[[142 133 130 129 124 120 130 118 125 132 131 128 127 126 127]
 [140 131 131 134 140 121 135 117 141 137 153 128 139 135 131]
 [113 126 131 120 121 126 125 142 115 124 114 129 118 131 128]
 [155 142 135 124 114 104 131 115 108 137 126 129 120 129 125]
 [131 127 121 131 122 136 123 127 127 123 120 127 127 117 125]]
->
[[142 133 130 129 124 120 130 118 125 132 131 128 127 126 127]
 [113 126 131 120 121 126 125 142 115 124 114 129 118 131 128]
 [131 127 121 131 122 136 123 127 127 123 120 127 127 117 125]]

[[101 123]
 [147 114]
 [137 147]
 [116 110]
 [148 114]
 [156 129]
 [156 127]
 [156 125]
 [104 138]]
->
[[101 123]
 [137 147]
 [148 114]
 [156 127]
 [104 138]]

[[106 117 118 129 137 137 124 139 129 122 129 120 140 133 128 122]
 [122 135 144 132 137 117 124 141 125 131 119 132 116 120 127 117]
 [118 121 122 129 124 132 115 126 126 130 134 124 126 121 131 109]
 [134 133 136 130 120 142 126 137 130 134 123 126 113 139 139 126]
 [123 124 127 121 124 137 121 130 133 133 126 118 125 127 113 106]]
->
[[106 117 118 129 137 137 124 139 129 122 129 120 140 133 128 122]
 [118 121 122 129 124 132 115 126 126 130 134 124 126 121 131 109]
 [123 124 127 121 124 137 121 130 133 133 126 118 125 127 113 106]]

[[126 135 129 132 130 124 107]
 [126 128 134 131 129 109 135]
 [132 129 126 129 128 132 109]]
->
[[126 135 129 132 130 124 107]
 [132 129 126 129 128 132 109]]

[[117 113 113 147 141 128 122 122 120]
 [136 134 133 129 121 132 129 126 122]
 [129 119 126 126 133 122 119 142 128]
 [123 127 123 152 118 118 122 131 120]
 [120 110 129 141 136 148 118 142 111]
 [129 118 126 126 133 122 119 143 127]
 [127 135 115 126 133 124 134 119 130]
 [133 124 117 137 121 108 126 143 116]
 [122 125 120 124 112 109 135 135 137]]
->
[[117 113 113 147 141 128 122 122 120]
 [129 119 126 126 133 122 119 142 128]
 [120 110 129 141 136 148 118 142 111]
 [127 135 115 126 133 124 134 119 130]
 [122 125 120 124 112 109 135 135 137]]

[[147 149 150 151 151 153 154 153 152 151 152 151]
 [143 146 148 149 148 152 153 151 152 153 152 152]
 [150 151 151 152 152 152 151 151 151 151 149 149]
 [136 139 141 143 144 144 149 149 151 153 152 152]
 [152 152 153 153 152 152 150 149 150 147 146 146]
 [132 135 137 140 143 144 145 147 149 147 150 152]
 [140 143 145 147 148 149 150 150 152 153 153 153]
 [128 130 133 136 139 139 143 144 146 147 149 150]]
->
[[147 149 150 151 151 153 154 153 152 151 152 151]
 [150 151 151 152 152 152 151 151 151 151 149 149]
 [152 152 153 153 152 152 150 149 150 147 146 146]
 [140 143 145 147 148 149 150 150 152 153 153 153]]

[[117 130 117 146 113 147 144 107 146 145]
 [138 122 141 106 139 109 115 151 106 111]
 [115 125 119 138 115 141 138 106 143 138]
 [120 134 120 146 117 145 136 112 143 142]
 [131 111 136 111 134 112 115 135 110 114]]
->
[[117 130 117 146 113 147 144 107 146 145]
 [115 125 119 138 115 141 138 106 143 138]
 [131 111 136 111 134 112 115 135 110 114]]

[[137 138 135 118 134  99]
 [125 143 113 155 110 113]
 [111 129 149 140 117 124]
 [119 143 135 125 102 116]
 [139 116 125 133 120 107]
 [115 130 127 114 134 108]]
->
[[137 138 135 118 134  99]
 [111 129 149 140 117 124]
 [139 116 125 133 120 107]]

[[128 128 127 128 129 144 127]
 [130 128 128 126 129 127 109]
 [128 127 128 128 129 145 127]
 [128 128 129 128 127 115 127]
 [127 128 128 129 127 125 152]
 [128 129 128 128 127 109 126]
 [128 129 128 128 127 112 127]
 [128 128 128 128 128 132 124]
 [128 128 128 128 128 126 127]
 [128 128 128 128 128 129 121]]
->
[[128 128 127 128 129 144 127]
 [128 127 128 128 129 145 127]
 [127 128 128 129 127 125 152]
 [128 129 128 128 127 112 127]
 [128 128 128 128 128 126 127]]
---
[[120 134 125 126]
 [122 132 126 127]
 [118 128 120 123]
 [131 137 130 129]
 [128 103 124 130]
 [121 118 132 124]
 [127 131 128 125]]
->
[[120 134 125 126]
 [118 128 120 123]
 [128 103 124 130]
 [127 131 128 125]]

[[129 127 134 124 104]
 [132 125 120 125 112]]
->
[[129 127 134 124 104]]

[[141 136 130 128 129 130 141 132 123 116 128]
 [104 123 122 128 133 124 144 122 124 102 130]
 [116 123 122 126 132 124 125 128 128 125 130]
 [132 134 128 127 129 129 131 134 124 128 128]
 [134 132 129 129 124 125 132 129 137 140 129]]
->
[[141 136 130 128 129 130 141 132 123 116 128]
 [116 123 122 126 132 124 125 128 128 125 130]
 [134 132 129 129 124 125 132 129 137 140 129]]

[[135 127 124 136 136 114]
 [130 121 127 134 136 130]
 [129 120 130 123 141 130]
 [115 115 130 129 127 135]
 [119 106 128 126 130 128]
 [121 122 131 119 130 130]
 [140 129 121 135 142 110]
 [125 112 133 134 134 131]
 [120 129 119 131 114 130]
 [136 127 122 134 140 122]]
->
[[135 127 124 136 136 114]
 [129 120 130 123 141 130]
 [119 106 128 126 130 128]
 [140 129 121 135 142 110]
 [120 129 119 131 114 130]]

[[130 126 113 115 125]
 [131 129 140 136 129]
 [132 130 158 114 121]
 [123 131 118 132 133]
 [132 124 125 120 135]
 [131 130 105 131 133]
 [123 130 117 141 120]
 [122 128 125 125 121]]
->
[[130 126 113 115 125]
 [132 130 158 114 121]
 [132 124 125 120 135]
 [123 130 117 141 120]]

[[119 139 135 135 114 144 124]
 [130 113 114 127 142 141 126]
 [122 119 116 118 141 136 114]
 [127 121 116 121 147 120 139]
 [129 113 113 124 144 138 126]
 [140 112 122 123 144 119 128]
 [130 119 124 136 127 153 122]
 [146 116 125 139 116 135 126]
 [129 134 138 134 109 138 114]
 [107 139 120 118 136 125 132]
 [133 128 134 139 131 128 153]]
->
[[119 139 135 135 114 144 124]
 [122 119 116 118 141 136 114]
 [129 113 113 124 144 138 126]
 [130 119 124 136 127 153 122]
 [129 134 138 134 109 138 114]
 [133 128 134 139 131 128 153]]
---
[[127 151 126 126 120 132 116]
 [132 151 134 132 118 133 116]
 [137 104 144 140 125 136 130]
 [123 115 123 123 127 132 127]]
->
[[127 126 120 116]
 [132 134 118 116]
 [137 144 125 130]
 [123 123 127 127]]

[[140 117 136 113]
 [113 131 121 103]
 [125 117 112 127]]
->
[[140 136]
 [113 121]
 [125 112]]

[[129 133 132 133 130 135 127 131 135 134 131 131 129]
 [130 126 129 128 125 105 115 128 109 118 133 123 128]]
->
[[129 132 130 127 135 131 129]
 [130 129 125 115 109 133 128]]

[[142 128 128 135 125 141 128 117]
 [144 128 111 128 146 132 113 123]
 [111 122 139 117 121 111 137 128]
 [136 138 119 133 152 140 119 135]
 [108 123 129 123 110 116 130 135]
 [132 143 128 118 138 131 129 121]
 [110 122 139 117 128 111 136 127]
 [127 132 117 134 129 130 127 145]
 [138 131 137 130 132 142 131 119]
 [126 113 121 138 120 133 128 127]
 [106 122 127 121 128 115 133 135]
 [127 141 148 115 131 121 125 123]]
->
[[142 128 125 128]
 [144 111 146 113]
 [111 139 121 137]
 [136 119 152 119]
 [108 129 110 130]
 [132 128 138 129]
 [110 139 128 136]
 [127 117 129 127]
 [138 137 132 131]
 [126 121 120 128]
 [106 127 128 133]
 [127 148 131 125]]

[[119 119 115 119 132 131 135 128 124 139 120 135]
 [127 133 133 108 119 132 129 129 120 138 131 135]
 [132 127 126 111 126 127 122 136 116 135 134 130]
 [125 119 118 114 139 122 126 124 124 135 117 138]
 [120 126 120 116 137 130 128 128 133 141 121 139]
 [129 136 128 128 128 130 118 121 119 137 137 132]
 [129 124 133 123 138 124 127 121 131 139 120 139]
 [122 123 125 125 134 125 138 128 129 143 120 150]]
->
[[119 115 132 135 124 120]
 [127 133 119 129 120 131]
 [132 126 126 122 116 134]
 [125 118 139 126 124 117]
 [120 120 137 128 133 121]
 [129 128 128 118 119 137]
 [129 133 138 127 131 120]
 [122 125 134 138 129 120]]

[[144 130 143 127 144 127 132 102 133 132]
 [123 127 125 111 125 112 142 139 145 140]
 [140 128 136 131 148 128 126 108 129 128]]
->
[[144 143 144 132 133]
 [123 125 125 142 145]
 [140 136 148 126 129]]

[[135 144 118]
 [135 123 125]
 [122 123 123]
 [124 123 120]
 [118 137 109]
 [122 120 124]
 [118 107 145]
 [147 131 145]
 [151 134 143]
 [119 138 111]
 [136 144 118]
 [135 142 120]]
->
[[135 118]
 [135 125]
 [122 123]
 [124 120]
 [118 109]
 [122 124]
 [118 145]
 [147 145]
 [151 143]
 [119 111]
 [136 118]
 [135 120]]
---
[[141 124 108 120 134 142]
 [114 132 104 128 134 125]
 [138 111 129 127 118 137]]
->
[[114 132 104 128 134 125]]

[[137 130 146 141]
 [122 110 112 148]
 [131 131 132 103]]
->
[[122 110 112 148]]

[[125 109 132 129 149]
 [127 107 131 134 149]
 [117 150 115 142 149]
 [132 115 139 125 149]
 [131 109 136 123 149]]
->
[[127 107 131 134 149]
 [132 115 139 125 149]]

[[112 132 132 132 131 119]
 [128 131 120 120 119 139]
 [131 138 116 116 122 128]
 [132 133 124 124 122 136]
 [145 135 108 108 118 147]
 [146 135 123 123 122 136]
 [138 133 103 103 119 140]
 [116 120 137 137 143 114]]
->
[[128 131 120 120 119 139]
 [132 133 124 124 122 136]
 [146 135 123 123 122 136]
 [116 120 137 137 143 114]]

[[125 141 128 145 139 102 109 116 141 129]
 [124 140 129 148 141 105 111 113 138 125]
 [126 119 150 150 142 143 151 129 116 110]]
->
[[124 140 129 148 141 105 111 113 138 125]]

[[123 125 109 126 149 134 131 131 130 126 118 143]
 [126 127 103 132 146 134 129 120 122 121 120 140]
 [124 126 105 133 144 132 129 117 123 119 119 143]]
->
[[126 127 103 132 146 134 129 120 122 121 120 140]]

[[134 102 125 116]
 [132 128 125 124]]
->
[[132 128 125 124]]

[[136 141 145]
 [112 113 114]
 [108 122 104]
 [121 150 147]]
->
[[112 113 114]
 [121 150 147]]
